In the data rows, 128 means zero.
How far apart are the two rows of each pair, measured in a hidden way? 0 means very close, and 30 very far. Two or three weighted sums of its numbers give each row a place; it is the straight-line distance between the places.
[174 128 100 127 187 100  99  99 176 110 157 156 131 145 157 137 158 129 198 201 128]
[111 128 129 120 100 129 129 128 114 126 128 126 127 121 128 124  99  99 142 109 128] ~ 9
[110 128 129 124 100 158 129 128 109 140  98 126 137 102  98 117  99 158 140 105 128]
[109 128 129 120 129 100 129  99 132 121 128 126 117 125 128 134 128  99 119 133 128] ~ 5
[135 157 157 151 129 129 129 128 114 155 128 126 138 127 128 111 128 129 147 116 128]
[206 157 185 138 158 158 129 157 104 154 186  95 200 104 128  99  99 158 139 150 188] ~ 14
[126 157 100 115 129 100 129  99 138 125 128 156 111 158 157 154 158 129 132 128 128]
[132 128 100 145 100 158 129 128 106 136 128 126 142 131 128 128 128  99 128 120  98] ~ 9
[105 128 100  93 129 129 129  99 119 157  98 126 104 135  98 198 128 158 105 145 128]
[103 128 129 125 100 129 129 128 127 122  98  95 116 120 128 125 128 129 123 115  98] ~ 14
[116  98 100 114 129 100 129  99 144 119 128 126 108 134 128 129 128 129 120 139  98]
[149 128 129 110 129 129  99 157 107 109 128  95 152 106  98 106 128 129 128 129 128] ~ 5
[120  98 157 118 129 100 129 128 145 137 128 126 117 109 128 123 128 158 117 133 128]
[111 128 100 129 100 129 129 128 120 126  98 126 118 126 128 132 128 129 129 122 158] ~ 4
[117 128 129 116 129 129 129 128 121 120 128  95 115 128 128 120 128 129 125 114 128]
[117 128 129 123 129 129 129  99 137 126 128 126 106 129 128 146 128 129 177 136 128] ~ 4
[131 128 129 121 129 129  99 128 115 116 128 126 128 118 128 107 128 129 114 119 128]
[160 157 157 125 129 129 129 157 111 153 128  95 140 127 128 124 128 129 103 150 128] ~ 17
[137 128 129 125 129 100  99 128 113 108 128  95 138 110 128 107 128  99 128 128 128]
[132 128 157 121 158 100 129 128 138 103 157 126 113 122 128 134 128 129 131 144 128] ~ 2
[130 128 129 124 129 129  99 128 107 106 128  95 141 107 128 108  99  99 147 119 128]
[130 128 129 130 100 129 129 186 112 123 128 126 138 124 128 101  99 129  87 106 158] ~ 7
[135 128 129 125 129 129  99 128 101 119 128 126 147 105 128 106  99  99 133 113 128]
[120  98 129 118 100 129  99 128 119 130  98 126 142  98  98 125  99 158 129 115 128] ~ 9
[148 128 129 122 129 129  99 157 115 118 157 126 130 132 128 106 128  99 121 129 158]
[128 128 157  93 187 100 129 128 168  99 157 156 109 137 157 157 158 158 138 163 128] ~ 19
[115  98 157 135 129 100 129 128 138 130 128 126 120 108 128 133 128 158 125 129 128]
[107 157 129 134 129 129 158  99 148 131 128 156  90 152 128 159 128 129 146 134  98] ~ 13
[126  98 100 119 187 100 129  99 166 106 128 156 109 161 157 178 158 129 128 174 128]
[129  98 100 115 158 100 129  99 152 108 128 156 123 148 157 147 128  99 159 176 128] ~ 1
[107 128 100 115 129 100 129  99 158 128 128 156 104 147 128 150 128 129 102 169  98]
[125 128 129 119 129 129  99 128 127 123 128  95 112 122 128 109 128 129 129 125 128] ~ 7
[113 128 129 119 100 129 129 128 115 122  98 126 124 113  98 121 128 129 133 107 128]
[142 128 129 118 129 129  99 128 120 112 128  95 130 125 128 115 128  99 118 124 158] ~ 3
[126  98 129 131 158 129 129 128 130 121 128  95 112 145 128 143  99  99  84 155 158]
[116 157 100 141 100 158 158 128 113 142  98  95 129 133 128 130 128  99 128 111 128] ~ 12
[129 128 100 110 129 129 129 128 129 119 128 126 110 144 128 121 128  99 112 162 158]
[122 128 129 136 129 129  99 128 117  95 128 126 132 105 128 137 158  99 175 126  98] ~ 24
[ 94 157 100 135 100 129 158  99 156 145 128 156  99 157 128 149 158 158 124 128  98]
[126 128 129 115 100 129 129 128 104 112  98 126 136 112 128 114  99 129 112 113 128] ~ 11
[116  98 100 127 158 129 129  99 151 123 128 156 100 139 128 138 158  99 159 149 128]
[121 128 129 114 187 100 129 128 181 107 157 156  98 128 128 180 158 129 128 160 128] ~ 15
[135 128 129 119 129 129  99 128 117 106 128 126 135 110  98 106 128 129 120 123 128]
[161 157 157 155 129 158 129 157 111 156 157 126 152 121 128 106 128 129 134 120 128] ~ 9
[ 95 128 100 109 100 158 129  99 113 178  98  95 138 108 128 148  99 158 158 107 158]
[106 128 100 176 129 100 158 128 140 144 128 126 103 167 128 128 187 129 124 136 128] ~ 23
[140 128 157 122 129 129 129 157  98 113 128 126 142 113 128  96 158  99 141 119 158]
[152 128 129 110 129 129  99 128 119 106 157 126 151 107  98 107 128 129 128 133 128] ~ 8
[127  98 157 172 129 100 129 128 121 135  98 126 134 114  98 146  70 158  83 128 128]
[123 128 157 122 100 129 129 157 103 108 128 126 160 105  98 109  99  99 128 108 158] ~ 10
[128  98 129 110 217 100 158 128 237 115 157 248 100 177 157 197 187 129 130 211  98]
[163 128 129 102 129 158 129 157 102 116 157 126 174 102 128 113 128  99 131 114 158] ~ 6
[120 128 100 118 129 129 129  99 135 116 128 156 107 154 157 130 128 129 120 143  98]
[114  98 100 102 129 100 129  99 168 150 128 156 104 152 128 144 128 158 106 170 128] ~ 8
[141 128 129 120 158 100  99 128 152 106 157 126 107 149 157 140 128 129 129 166 128]
[136 128 100 127 129 129 129  99 129 130 128 126 119 156 157 127 128  99 117 154  98] ~ 7
[112 128 129 135 100 158 129 128 103 136  98 126 144 106  98 124  99 129 121 102 128]
[165 157 185 184 129 129 129 128 121 135 128 126 140 110 128 123  99 129 100 119 128] ~ 10
[ 98 128 100 126 158 100 188  99 211 158 128 218  98 175 157 176 187 188 119 185  98]
[122  98 157 116 129 100 129 128 142 126 128 126 120 107 128 140  99 158 126 136 128] ~ 4
[124 157 129 158 100 158 129 128 105 143  98 126 142 118 128 127 128  99 120 101 128]
[166 128 157 137 129 129  99 186 102 125 157  95 191 121  98  92  99 129 132 148 158] ~ 11
[147 128 100 130 217 100  99  99 169 110 157 156 102 166 187 206 187 129 142 200 158]
[127  98 129 126 129 129  99 128 116 120 128 126 140 100  98 115  99 129 117 119 128] ~ 18
[114 128 100 120 129 129 129 128 124 116 128 126 120 128 128 116 128  99 128 122 128]
[122 128 129 126 100 129 129 128 117 113  98 126 126 108 128 114  99 129 144 113 128] ~ 3
[129  98 129 124 129 100  99  99 131 116 128 126 121 110 128 118 128 129 121 135 128]
[128 128 129  97 100 158 129 128  98 148  98 126 120 128 128  94  99 129  85 110 158] ~ 13
[131 157 157 158 129 158 129 128 125 173 128 126 137 126 128 122 128 129 131 113 128]
[115 128 100 117 129 100 129  99 130 126 128 126 115 138 128 134 128  99 109 133 128] ~ 10
[108 128 157 129 129 100 129 128 138 140 128 126 109 117  98 127 128 129 118 122 128]
[137 128 157 121 100 158 129 186  98 118 128 126 151 119 128 110 128 129 140 108 158] ~ 20
[131 128 129 121 129 100  99 128 134 113 128 126 110 138 128 119 128 129 111 140 128]
[113 128 129 123 129 100 129  99 138 104 128 126 114 129 128 142 128  99 141 136  98] ~ 12
[138  98 129 132 129 100  99 128 134 100 128 126  97 122 128  93 128  99  51 136 128]
[152 128 129 124 158 100  99 128 138 101 157 126 137 127 128 131 158 129 150 150 158] ~ 20
[106 128 100 124 100 129 129 128 117 127  98 126 123 113 128 129 128 129 131 101 128]
[127 157 100 174 100 158 158 128 114 151 128 126 123 150 157 145  99 129 107 114  98] ~ 7
[104  98 100 113 158 100 158  99 186 130 128 187  99 173 157 185 158 129 101 173  98]
[126  98 129 112 129 100 129  99 140 119 128 126 123 124 128 130 128 158 158 147 128] ~ 6
[115  98 129 113 100 129 129  99 126 113  98 126 123 109  98 123 128 129 122 120 128]
[126 128 129 116 100 129 129 128 106 115 128  95 131 123 128 120  99 129 124 107 158] ~ 11
[134 157 157 161 129 100 129 157 125 120 157 126 116 122 128 109 128 129 109 130 128]
[117  98 100 116 129 100 129  99 144 112 128 156 113 140 128 138 128 129 123 142 128] ~ 4
[132 128 129 147 100 158 129 128 112 160  98 126 140  99 128 142  99 129 117  86 128]
[123 157 157 160 129 158 129 128 122 167 128 126 133 127 128 126 128 129 139 103 128] ~ 13
[155 128 100 119 129 100 129 128 130 142 128 156 116 154 157  86 128  99 112 144  98]
[133 128 129 119 100 129 129 157 100 111 128 126 144 107  98 104  99 129 124 107 128] ~ 9
[115 128 100 136 158 100 188  99 215 143 157 218  97 212 187 199 187 158 136 205 128]
[119  98 129 128 100 158 129 157  98 113  98 126 157 107  98 114  99 158 109 106 128] ~ 10
[112  98 129 127 129 100  99 128 117 109 128  95 124 110 128 122 128  99 127 114 128]
[128 128 157 149 129 129 129 128 130 164 128 126 125 120 128 120 128 129 120 116 128] ~ 14
[149  98 129 123 129 100  99 128 129 106 128 126 137 115 128 106  99 129 125 139 128]
[ 99  98 129 141 129 100 158 128 174 131 128 156 101 157 157 158 158 188  88 134  98] ~ 16
[120 128 129 121 129 129 129 128 118 113 128  95 121 119 128 105  99  99 115 140 128]
[121  98 129 115 129 129  99 128 123 115 128 126 118 109 128 116 128 129 149 119  98] ~ 15
[205  98 129 123 217 100  99 128 189 112 186 156 149 157 157 155 158 129 246 220 158]
[118 157 129 116 100 158 129 157 101 136 128 126 107 124 128 133 128 129 124 121  98] ~ 17
[125  98 100 117 158 100 129  99 153 110 128 156 113 132 128 137 128 129 136 152  98]
[ 96 157 100 165 100 158 188  99 171 167 128 187  95 184 157 152 216 158 136 128  98] ~ 10
[ 98 216 100 228 100 158 217  99 161 192 128 187 104 203 187 176 158 158 118 116  98]
[ 90 128 100 159 100 158 129 157  93  98  98 126 102 124 128 107 128  99 153  98 128] ~ 11
[113 128 157 114 158 100 129 128 148 152 128 156 113 124 128 151 128 158 139 121 128]
[131 128 129 117 129 129  99 128 113 111 128 126 131 113  98 107 128 129 131 117 128] ~ 10
[121 157 100 149 100 158 129 128 110 146 128 126 134 134 128 123 128  99 149 114  98]
[166 157 157 150 158 100  99 157 115 119 157 126 132 124 128 112 128  99 127 140 128] ~ 17
[133 128 129 111 100 129 129 128 114 115 128 126 133 114  98 107  99 129 113 119 158]
[143  98 185 134 100 158 129 128 109 197  98 126 177  97 128 119  99 217 122 115 128] ~ 17
[ 98 128 129 134 129 129 158 128 138 158  98  95 109 128 128 148 128 158 126 107 128]
[166 128 157 126 158 100  99 157 108 108 186  95 162 111 128 109 158  99 174 133 128] ~ 2
[131 128 129 142 129 129 129  99 114 132 128 126 139 149 157 108 128  99  99 131  98]
[ 82 128 100 130 129 129 158  99 148 145 128 156  97 153 157 154 158 129 120 145  98] ~ 16
[159 128 129 119 158 100  99 128 141 114 157 126 119 143 157 159 158 129 118 158 158]
[144 128 129 125 129 129  99 157 106 111 157  95 145 119 128 131 158 129 144 134 158] ~ 7
[114 157 129 161 129 129 158 128 144 154 128 156 103 149 128 170 128 129 147 114  98]
[109 128 129 117 100 129 129  99 125 123  98 126 125 114  98 123 128 129 117 106  98] ~ 14
[ 94 128 100 129 129 129 158  99 149 136  98 156 100 132 128 141 158 158 126 124  98]
[128 128 157 150 100 158 129 157  88 130  98 126 170 116  98  87  70  99  97 116 158] ~ 22
[105 157 100 152 100 158 158 128 111 138  98  95 121 133 128 130 128  99 133 107  98]
[167 157 100 115 187 100 129 128 155  98 186 126  92 124 157 138 128  99  76 154  98] ~ 5
[169 128 129 125 129 100  99 128 116 120 157 126 149 133 128 118 128  99 124 142 128]
[114 128 129 112 100 129 129 128 108 117  98 126 136 112  98 103  99 129  94 112 128] ~ 9
[129 187 157 166 100 215 129 215  98 138 128  95 157 137 128 122  99 129 114  99 188]
[118 128 100 119 129 129 129  99 135 119 128 126 110 130 128 120 128 129 130 132  98] ~ 9
[108 128 100 119 158 100 158  99 187 146 128 187  99 171 157 170 187 158 135 173  98]
[ 97 187 157 183 100 158 188 128 132 208  98  95 134 131 128 178 128 158 147  96 128] ~ 9
[119 128 157 118 187 100 129 128 172 120 128 156  98 130 128 167 158 129 146 154 128]
[ 94 128 100 139 129 129 158  99 166 145  98 156  97 155 128 149 158 158 118 131  98] ~ 5
[ 93 216 129 238 100 215 217 128 127 228  98  95 117 164 128 143 158 129 156 118  98]
[154 128 129 120 158 100  99 128 127 107 157 126 145 113 128 104 128 129 117 145 158] ~ 13
[134  98 129 102 129 129  99 128 133 102 128 126 132 121 128  99 128 129 112 134 158]
[106 157 100 171 100 158 158  99 135 148 128 156 105 165 157 138 128 129 115 127  98] ~ 15
[127 157 129 163 100 158 129 128 109 141 128  95 127 142 157 123 128  99 122 110 128]
[126 128 129 126 100 158 129 128 108 110 128  95 137 113 128 111  99 129 117  96 128] ~ 5
[129  98 100 143 158 100 158  99 173 140 128 187 109 145 157 118 158 158 104 165  67]
[108  98 129 164 158 129 188  99 208 192  98 218 103 133  98 175 216 217 133 155  98] ~ 4
[117 128 129 130 100 158 129 128 102 124  98 126 141 109 128 128 128  99 123 112 128]
[166 128 255 168 129 186 129 128 116 233 128 126 224 107  98  99  99 217  94 141 158] ~ 27
[103 128 100 132 100 129 129  99 136 127  98 126  96 143 128 127 128 129 135 116 128]
[120  98 100 110 100 129 129  99 123 102  98 126 121  93 128 117  99 129 112 119  98] ~ 16
[ 94 157 100 188 100 158 158  99 125 165  98 126 111 153 157 148 128 129 134  98  98]
[143 128 129 123 100 129 129 128 104 129 128  95 142 125 128 104 128  99 141 138 128] ~ 20
[135  98 129 122 158 100 129  99 167  96 128 156 110 137 128 115 128  99 111 183 128]
[124 128 157 142 129 129 129 128 123 150 128 126 132 110 128 150 128 129 123 126 128] ~ 22
[129  98 100  94 158 100  99 128 124 106 128  95 137 112  98 110 128  99 108 114  98]
[117  98 100 124 129 129 129  99 126 120 128 126 103 129 128 149 128 129 102 113  98] ~ 9
[148 157 157 160 100 186 129 186  99 132 128 126 204  99  98 139  99 158 100 110 188]
[165 128 129 108 129 129  99 157 113  96 157 126 156 109  98 139 128 129 127 144 128] ~ 4
[110 128 129 123 100 129 129 128 104 120  98 126 144 109  98 117  99  99 129 107 128]
[103 128 100 125 100 129 129 128 123 123  98 126 110 129 128 123 128 129 123 105 128] ~ 9
[147 128 129 105 129 129  99 128 110 112 157  95 148 125 128 112 128  99 101 149 128]
[104 157 157 178 129 158 158 128 133 188  98 126 116 132 128 146 128 158 124 100  98] ~ 13
[104 128 157 145 129 129 158 128 136 155 128 126 104 128 128 152 128 129 115 117  98]
[191 128 157 119 158 100  99 186 114 107 186 126 177 111 128 139 128  99 145 149 158] ~ 13
[116  98 129 122 100 129 129  99 116 129  98 126 143 102  98 131  99 158 147 101 128]
[122 157 129 196 100 158 158  99 116 159 128 126 116 152 157 160 158 129 164 109  67] ~ 18
[ 97 128 100 121 100 129 158  99 130 132  98 126 107 133 128 122 128 129 128 108  98]
[128  98 157 137 100 158 129 157  95 153  98  95 170  99  68 126  99 217 114 103 128] ~ 6
[105  98 129  70 129 100 158  99 162 135 128 156 108 125 128 148  99 188 122 162  98]
[141 128 129 115 129 129  99 128 106 103 128 126 138 117 128 102  99 129 140 132 128] ~ 18
[165 128 129 122 129 100  99 157 114 112 157 126 159 105  98 106 128 158 133 142 128]
[126 128 129 125 100 129 129 128 101 122 128  95 138 111 128 107  99 129 130  99 158] ~ 6
[137 128 129  89 158 100 129 128 131 113 128 126 104 136  98 120 128 129 106 139 128]
[151  98 100 101 158 100  99 128 133 105 128 126  95 145 128  65 128  99 158 140 128] ~ 7
[145 128 129  91 129 100  99  99 128 125 128  95 119 116 128 120 128  99  86 143 128]
[118  98 129 121 100 129  99 157 108 106  98 126 147 110  98 104 128  99 121 111 128] ~ 5
[127 128 129 112 187 100 129 128 178 109 157 156  98 133 128 179 158 129 119 167 128]
[125 128 129 117 129 129 129 157 113 107 128  95 138 125 128 100  99  99 164 123 158] ~ 1
[117  98 185 129 129 129 129 128 137 165  98 126 133 109  98 118 128 158 124 115 128]
[136  98 157 117 100 158 129 128 106 155  98 126 165  98  98 120 128 188 121 102 128] ~ 9
[112 157 100 223 129 186 188  99 154 228  98 156 111 101  98 151 246 217 109  99  98]
[155 128 129 119 158 100  99 128 127 119 157 126 123 145 157 130 128  99 140 149 128] ~ 11
[117  98 129 121 129 100  99 128 120 107 128 126 131 109  98 107 128  99 127 114 128]
[112  98 100 123 129 129 129  99 132 118  98 126 112 119 128 106  99  99 137 125 128] ~ 3
[104 128 129 167 129 158 158 157 117 156 128 126 114 126 128 137 128 129 144 109  98]
[ 96 187 129 195 100 186 188 128 123 202  98 126 118 147 128 153 128 129 131 104  98] ~ 10
[145 128 157  94 129 158  99 157 103 111 128  95 154 120 157  93 128 129 115 128 158]
[148 128 185 141 100 129 129 128 103 153 128 126 159 104 157 146  99 158 130 129 158] ~ 4
[130 128 129  99 100 158 129 157 103 130 128 126 139 111  98 103  99 129  70  91 128]
[124  98 129 115 129 129  99  99 123 112 128 126 124 104  98  96  99 158 142 127 128] ~ 8
[133  98 129  93 129 100  99  99 138 121 128  95 128 125 157 139 158 129 230 144 128]
[168 128 129 129 129 158 129 157 101 107 157  95 178 105 128  97 128  99 154 125 158] ~ 19
[148 128 185 154 129 158 129 128 109 181 128 126 171 102 128 118  99 158 116 130 128]
[ 76 157 100 171 100 129 158  99 156 166 128 156  98 161 157 191 128 158 113 157 128] ~ 14
[117  98 129 126 100 129 129 128 103 115  98  95 144 108  98 116  99  99 123 104 158]
[ 94 187 100 194 100 186 188 157 114 163  98 126 121 136 128 135 128  99 109  94 128] ~ 10
[108  98 129 111 100 129 129 128 115  99  98 126 131  99  98 124 128 158 134  93  98]
[112  98 129 116 100 129 129 128 108 117 128 126 137 105 128 114  99  99 138 113 128] ~ 4
[133  98 129 118 129 129  99 128 116 114 128 126 137 103  98 106  99 129 126 123 128]
[126 128 157 133 129 129 129 128 123 131 128 126 128 107 128 128  99 129 134 122 128] ~ 8
[129 128 129 114 129 129  99 128 129 112 128 126 114 131 128 111 128 129 125 136 128]
[153 157 157 153 129 158 129 157 104 155 128 126 158 103 128 106  99 129 115 128 158] ~ 6
[139 128 157 114 129 129 129 157 100 111 128 126 148 116 128 104  99  99 127 111 158]
[153 128 129 119 129 100  99 128 117 111 157 126 144 113 128 104 128 129 112 138 128] ~ 3
[122 157 100 139 100 158 129 128 110 134 128 126 121 143 157 126 128  99 132 109  98]
[109 128 157 114 129 100 129 128 142 121 128 126 117 127 128 144 128  99 141 130 128] ~ 13
[119  98 100 110 129 129 129  99 144 117 128 126 111 118 128 134 128 129 116 136  98]
[ 94 128 100 137 129 129 158  99 167 148  98 156 100 143 128 150 158 158 124 132  98] ~ 6
[120  98 129 116 100 158 129 128 100 136  98 126 154  99  98 124  99 158 130  98 128]
[116 128 157 118 158 100 129 128 164 147 128 156 109 131 128 175 158 158 136 140 128] ~ 5
[125 128 129 134 129 129 129 128 125 107 128 126 118 137 128 122 128  99 117 144 128]
[115 128 129 116 129 129 129 157 102 137 128 126 147 103 128  83  99  99 143 116 128] ~ 6
[134 128 129 120 129 129  99 128 124 110 128 126 124 124 128 109 128 129 116 129 128]
[179 157 129 130 187 100 129 157 145 144 216 126 103 215 217 209 158 129 112 169 158] ~ 28
[108  98 129 120 100 129 129  99 127 141  98 126 128 106  98 127 128 158 140 112  98]
[116 128 100 120 129 129 129 128 133 104 128 126 116 135 128 112 128 129 148 115  98] ~ 7
[156 128 185 112 129 129  99 128 105 161 157  95 168  97 157 139  99 188 114 152 188]
[112  98 157  96 158 100 129 128 148 139 128 156 113 112  98 128 128 129 117 122 128] ~ 19
[140 128 129 115 129 100  99 128 123 108 128 126 126 125 128 111 128 129 123 135 128]
[136  98 129 131 100 129 129 128 107 113 128 126 151 112 128 112  99 129 139 118 158] ~ 7
[ 95 128 100 147 129 100 188  99 183 146 128 187  98 182 157 182 158 158 132 157  98]
[182 128 157 105 158 129  99 157 122  83 186  95 176  99  98 103 128 158 175 158 128] ~ 8
[116 128 100 130 158 100 158 128 194 118 157 187 101 202 187 186 187 158 108 185 128]
[ 92 216 100 187 100 158 217 128 180 173 128 156  95 195 157 146 216 158 113 105  98] ~ 14
[178 128 157  97 158 129  99 157 109 115 157  95 167 103  98 111 128 129 158 137 158]
[105 128 129 126 158 100 129  99 146 126 128 187 115 153 157 150 128 129 148 156 158] ~ 20
[135 128 100 116 129 129  99 128 129 116 128 126 108 143 128 114 128  99 139 136 128]
[101 157 100 199 100 186 188 128 111 177  98 126 136 112 128 159  99 158 117 121  98] ~ 16
[ 91 157 100 170 100 158 158 128 129 132  98 126 110 165 157 115 158 129 146 117 128]
[138 128 129 103 158 100 129 128 161 127 157 187 109 168 157 193 128 129 121 178 128] ~ 4
[161 128 129 114 129 129 129 128 118 116 157 126 144 147 157 103 158  99 106 133 128]
[ 96 128 100 142 129 129 158  99 169 141  98 156  97 130  98 150 158 158 104 134  98] ~ 5
[117  98 129 111 129 129  99 128 119 118  98  95 135  97  98 117  99 129 135 113 128]
[193 128 157 117 158 129  99 157 118 110 186 126 188 115  98 113 128 129 193 144 188] ~ 4
[141 128 157 114 129 129 129 157 101 115 157 126 152 113  98 110  99  99 126 112 158]
[113  98 129 115 100 129 129 128 112 120  98 126 124 106 128 118  99  99 111  99 128] ~ 11
[171 128 129 131 158 100  99 128 136 111 157 126 149 109  98 112 128 129 145 167 188]
[129 128 129 135 100 129  99 128 107 123 157 126 142 101  98  95  99  99 127 126 128] ~ 15
[112 128 100 107 129 129 129 128 131 108 128 126 107 131 128 130 128  99 115 110 128]
[122 128 129 118 100 129 129 128 114 119 128 126 128 117 128 108  99 129 152 111 128] ~ 2
[117 128 129 132 187 100 158  99 216 131 157 218  96 186 187 178 158 158 146 203  98]
[126  98 129  71 129 129 129  99 123 111 128  95 119 124 128 125 128 158 162 126 128] ~ 4
[125 128 100 117 129 129 129 128 132 116 128 126 107 141 128 116 128 129 143 133 128]
[124 128 157 115 129 129 129 157 104 109 128 126 155 106  98 109  99  99 128 107 158] ~ 9
[114  98 129 121 100 129 129 128 106 132  98 126 135 105 128 104  99 158 143 108 158]
[184  98 129 127 158 100  99 128 143 107 157  95 153 125 128  99 128 129 156 168 128] ~ 13
[131  98 129 111 158 100  99  99 140 108 128 126 119 117 128 118 128 129 134 146 128]
[134 157 100 135 158 100  99 128 141 118 157 126  99 177 157 157 187 129 124 147 128] ~ 13
[180  98 157 117 129 129  99 157 101 114 157 126 192 100  98 106  99 188 185 133 158]
[164 187 100 143 158 100  99 157 138 146 186 126  87 193 187 170 128 129 141 185 158] ~ 17
[134 128 129 116 129 129  99 128 117 114 128 126 121 119 128 108 128 129 117 137 158]
[242  98 185 106 158 129  99 186 120 131 186  95 233 123  68 114  99 129 230 148 188] ~ 26
[107 157 157 146 129 158 158 157 140 191  98 126 120 131  98 166 128 158 165  97  98]
[103 187 129 202 129 158 217  99 190 172 128 187 103 198 157 144 216 158  85 105  98] ~ 25
[108  98 129 117 100 158 129 128 111 135  98 126 133 103  98 125  99 158 129  97 128]
[132 128 129 120 129 129  99 128 125 117 128  95 117 131 128 113 128 129 132 130 158] ~ 3
[110 128 129 133 100 100 129 128 123 141  98 126 122 115 128  97 128 129 163 102  98]
[112  98 100 126 129 100 129  99 141  98 128 156 114 135 128 152 128 129 126 162 128] ~ 8
[118 128 129 125 100 158 129 157  99 126  98  95 135 111 128 115  99 129 118 102 158]
[109  98 129 112 100 129 129  99 127 132  98  95 131 103  98 131 128 158 135  92  98] ~ 4
[139 128 129 109 217 100 129  99 209 112 157 187 114 187 187 209 158 158 131 211 128]
[127 128 100 137 129 100 129 128 126 104 157 126 108 140 157 119  99  99 102 145  98] ~ 14
[131 128 129 116 129 129  99 128 131 101 128 126 119 127 128 126 128 129 101 147 128]
[ 93 128 100 139 129 129 158  99 159 157  98 156 100 136 128 134 187 158 117 123  98] ~ 1
[123 128 100 126 158 100 158  99 183 118 128 187  97 171 157 159 158 129 130 181  98]
[134 128 129 126 129 129 129 157 102 110 128 126 136 123 128 102  99  99 115  98 128] ~ 10
